(in the rows, 128 means zero)
The same turns and mirrors carry the whole set onto itself and the rows of a family onto each other. Which other rows belong to the same family as each row named below? List them in the order they appear above.
These 40 rows form 5 families of 8 rows each.
kef: [ 88 120 132 102 145 149 139  96 163 124 106 116 157 101 132 121  96 124
 140]
puvo: [ 89 104 117  97 156 135 132  83 152 113 113 112 135 104 122 127 111 115
 134]
goz: [146 141 149 169 136 158 109 127 148 125 111 126  95 117 148 139 123 129
 130]
sig: [ 87 111 130 100 139 156 146  91 150 137 109 124 139  99 133 119 106 128
 148]
gopad: [ 83 112  95 138 141 115 131 152 118 148 136 115 131 154 108 130  71 135
 118]
vek: [ 95 109 120 157 143 119 130 163 107 140 127  99 129 130 118 128  76 116
 122]
gana: [133 136  99 117 168 117  99  94 130 102 120 133 122 167 162 151 121 100
 112]
Bizav: [165 126 119 148 123 137 100 126 114 127 119 109 148 213 124 109 106 136
  92]
Sudum: [ 90 103  95  78 131 140 114 101 134 130 124 122 175 176 120 104 107 128
  98]
vavud: [116 110 100  84 132 133 139 106 119 140 143 102 172 172 101 110 101 120
  86]
fop: [112 126 160 141 117 161 150 125 152 138 126 130 152 129 118  70  90 153
 108]
Loso: [162 144 151 115 125 174 113  87 142 107 101 127 142 151 164 107 145 126
 115]
kapit: [103 130 145 150 104 171 158 105 150 127 124 105 156 127 118  87 112 163
 111]
fim: [123 130 102 103 155 111  93 105 118 124 120 111 120 150 139 169 126 101
 131]
Tum: [145 124  93 124 157 111  86 116 108 126 113 116 126 152 124 159 128  92
 110]
redob: [147 133 130 161 100 147 123 137  99 130 121 119 129 201 124 109 112 129
  81]
Vozal: [ 79 129 122 108 141 148 134 110 147 109 124 147 134  99 146 125 102 130
 146]
Zufa: [151 145 130 102 115 168 120  62 140 115 111 116 137 156 152 107 145 127
 103]
masuk: [128 141 137 172 145 138 117 149 134 106  91 132  93 127 144 130 109 139
 130]
giv: [122 130  99 101 163 113 101 101 111 129 114 121 115 142 147 165 121  99
 109]
Dage: [156 152 146 177 132 145 122 135 128 106 120 134 106 137 148 131 100 138
 139]
beva: [ 95 114 112 159 150 121 126 170 119 140 124 112 138 137 101 133  84 128
 123]
dasov: [125 117 148 158 102 175 151 134 145 140 120 103 155 149 120  79 112 156
 110]
Dadob: [ 88 104  97 146 131 131 126 158 113 132 127  94 151 134  98 127  80 125
 103]
sezal: [158 148 142 127 130 152 118  63 146 121 113 128 133 145 144 123 161 130
 119]
Toka: [157 141 111 160 120 142 106 135  97 130 131 112 119 192 120 121 134 130
  86]
raruz: [160 136 118 158 128 133 107 143 107 134 125 101 131 190 134 124 128 127
  72]
giru: [129 151 143 177 135 157 107 125 141 115  95 125 105 120 151 133 129 133
 140]
guse: [154 139 128 100 123 170 122  72 149 131 107 125 142 158 150 115 157 140
  97]
voma: [127 116  97  92 135 145 124  81 109 139 132  97 175 168 107 103 121 138
  84]
kal: [103 105  99  89 129 132 145 108 110 145 123  98 176 172 117 105 110 126
  88]
ziboz: [118 116 108  79 120 151 128  91 126 148 146 112 180 179 127 107 107 120
 101]
gidov: [121 136 140 181 124 137 120 140 149 113 107 123 109 110 133 144 119 115
 137]
pur: [133 128  86 111 150 128  94 114 108 117 111 114 121 176 152 166 124 107
 123]
netel: [146 137 147 111 132 187 117  75 153 109 121 137 145 159 145 114 132 155
 107]
nale: [112 119 143 138  94 168 136 142 131 133 123 125 158 145 107  84  88 167
 126]
dar: [122 131 140 158 109 177 153 127 142 131 116 116 156 142 113  72 105 155
  94]
rono: [ 98 118  95 145 131  98 118 161 110 127 120 119 136 151 123 120  77 112
 130]
gulel: [160 148 121 177 104 150 112 137 107 139 126 108 149 175 119 120 129 140
  86]
togel: [ 97 123 117  92 166 142 122 102 160 125 115 124 144 104 147 127 103 132
 149]

Which other rows belong to the same family as fop? gopad, Loso, redob, masuk, ziboz, pur, togel
Which other rows belong to the same family as vavud? kef, fim, Zufa, beva, Toka, giru, dar
Which other rows belong to the same family as raruz? goz, sig, vek, giv, dasov, guse, kal
Which other rows belong to the same family as puvo? kapit, Tum, Dadob, sezal, voma, gidov, gulel

The same turns and mirrors carry the whole set onto itself and the rows of a family onto each other. Which other rows belong to the same family as each row named below? List them in the order they appear above.
These 16 rows form 4 families of 4 rows each.
B: [ 77 136 121 133 138  98 102 176 182 108  76 104 113 158]
U: [120 145 171 131 113 131 108 130 172 147 121 120 128 143]
C: [110 148 144 115 127 129 116 128 160 118 164 123 146 141]
V: [ 82 124  93 130 179  91  98 199 164 146 123 114 132 158]
N: [119 129 130 184 138  86  96 137 136 136 178 122 126 139]
R: [145 117 135 159 137 115  80 158 116 131 162 143 136 131]
L: [110 113 112 157 191 118 102 215 163 139 113 139 125 153]
Q: [ 75 110 141 147 131 118 100 177 189  91  99 127  95 172]
H: [119 127 172 125 104 120  93 146 155 123 151 146 120 152]
P: [120 117 124 196 142 117 102 153 130 158 151 146 147 130]
G: [ 77 116  86 177 164 101 101 191 151 108  95 125 132 146]
X: [112 110  89 150 165 103  87 211 144 126 105 115 125 126]
Z: [122 130 118 167 136 116 116 127 126 154 138 117 145 109]
W: [ 92 131 152 160 109 116 122 109 160 136 136 129 121 140]
K: [ 84 123 131 159 179 118  94 163 184  93 109 107 111 191]
Y: [103 125 153 142 167 114 101 192 194 125 101 127  95 180]

Which other rows belong to the same family as G? B, Z, W
Which other rows belong to the same family as N? C, V, K
Which other rows belong to the same family as R? L, H, Y

The same turns and mirrors carry the whole set onto itself and the rows of a family onto each other. Which other rows belong to the same family as each row named below? List them in the order they appear above.
These 32 rows form 4 families of 8 rows each.
Visu: [136 158 182 130 120 133 130  98 129]
nufek: [114 133 140 106 113 188 119  99 126]
fikag: [127 126 139 119 138 159  70 111 110]
lor: [130 173 177 113 108 154 108  94 117]
fusa: [ 95 130 149 133 100 136  95 160 102]
mogi: [ 88 157 102 139 107 173 127 137 108]
Bogo: [137 144 117 154  99 143 104 166 151]
nivip: [137 158 100 155  89 126 109 122 131]
simu: [ 97 154  99 140 118 143 139 147  98]
Dipe: [123 146 100 141 101 158  91 157 149]
mape: [114 127 184 117 141 140 133 128 121]
menud: [144 185 167 116 138 177  96 124 119]
pediz: [ 92 155  90 134 117 159 118 142 109]
Tabod: [140 143  98 139 106 149  80 151 136]
pepuf: [147 181 160  99 146 168 106 123 121]
Noko: [126 180 172  98 138 168 104 132 111]
Kabe: [130 147 100 146 111 135  99 166 140]
Tav: [152 145 104 147 130 158 142 115 139]
Tubig: [125 153 126  96  77 147 114 151 105]
rol: [135 175 154 142 143 125 129 150  87]
Zaf: [142 172 165 119 129 141  95  88 107]
bagi: [138 182 159  91 129 165 106 126  98]
sira: [125 137 172  98 147 138 131 127 123]
zan: [134 154 176 123 128 117 118 102 108]
gegiv: [ 96 161 117 160  85 133 116 128 109]
pava: [145 129 163 116 153 135 131 119 131]
vus: [ 95 159 101 144 111 152 138 155 119]
Zomaf: [130 170 121 178 144 172 102 128 122]
nof: [131 139 177 120 158 146 124 126 137]
bov: [119 155 111 169  91 141  90 123 134]
Fufub: [108 156 100 139  81 133 119 115 109]
lom: [155 172 164 130 109 144 143 155 133]

Which other rows belong to the same family as fusa? nufek, fikag, Tav, Tubig, rol, Zomaf, lom
Which other rows belong to the same family as bagi? mogi, Bogo, simu, mape, menud, Tabod, pava
Which other rows belong to the same family as bov? Visu, lor, nivip, Zaf, zan, gegiv, Fufub

The same turns and mirrors carry the whole set onto itself and the rows of a family onto each other. Which other rows belong to the same family as each row named below? List them in the order they appear above.
These 32 rows form 4 families of 8 rows each.
linit: [170 118 125 116 147 143 104 131]
Pamed: [135 155  92 118 116 150 170 131]
moze: [168 140 142 142 137 126 170 138]
ruk: [121 127 112 159 120 132 121  88]
dof: [130 154  84 118 119 139 163 130]
tatan: [100 154 122 139 118 150 174 149]
Bolof: [ 88 146 133 141 110 135 168 133]
mus: [131 157 104 107 108 161 162 120]
Voloz: [131 124 100 162 106 140 113 113]
kugom: [161 130 141 138 158 137 166 149]
Sape: [ 85 134 115 121 123 153 109 118]
sifi: [ 94 137 112 117 139 146 107 104]
vatar: [157 110 135 118 138 127 100 114]
sorub: [120 130  97 154 109 163 119 112]
Bira: [136 139 147 100 135 145 151 176]
Ludu: [162 112 119 124 152 141 102 131]
zadi: [122 109 166 139 139 129 102 134]
luvit: [127 127  98 156 106 136 119 101]
Gotet: [129 117 159 143 153 152 101 127]
bol: [162 128 145 140 118 132 166 161]
nifel: [ 96 154 139 134 104 136 171 134]
Zeku: [ 88 125 115 116 120 152 103 127]
sovi: [ 95 134 116 119  98 140 107 115]
kipu: [130 139 159 102 151 142 155 163]
dekup: [125 141 157  95 150 139 160 151]
Kotu: [172 130 142 137 132 124 165 146]
Fir: [128 148 100 116 103 126 172 137]
zopa: [129 110 173 140 136 138 109 135]
Zef: [149 108 116 119 161 130 108 143]
sukob: [137 136 160 103 146 114 155 152]
guz: [107 157 142 138  95 149 165 121]
vufid: [127 108 155 151 147 117 111 144]

Which other rows belong to the same family as dof? linit, moze, Bolof, Voloz, Zeku, dekup, zopa
Which other rows belong to the same family as Pamed? Sape, Ludu, zadi, luvit, nifel, kipu, Kotu

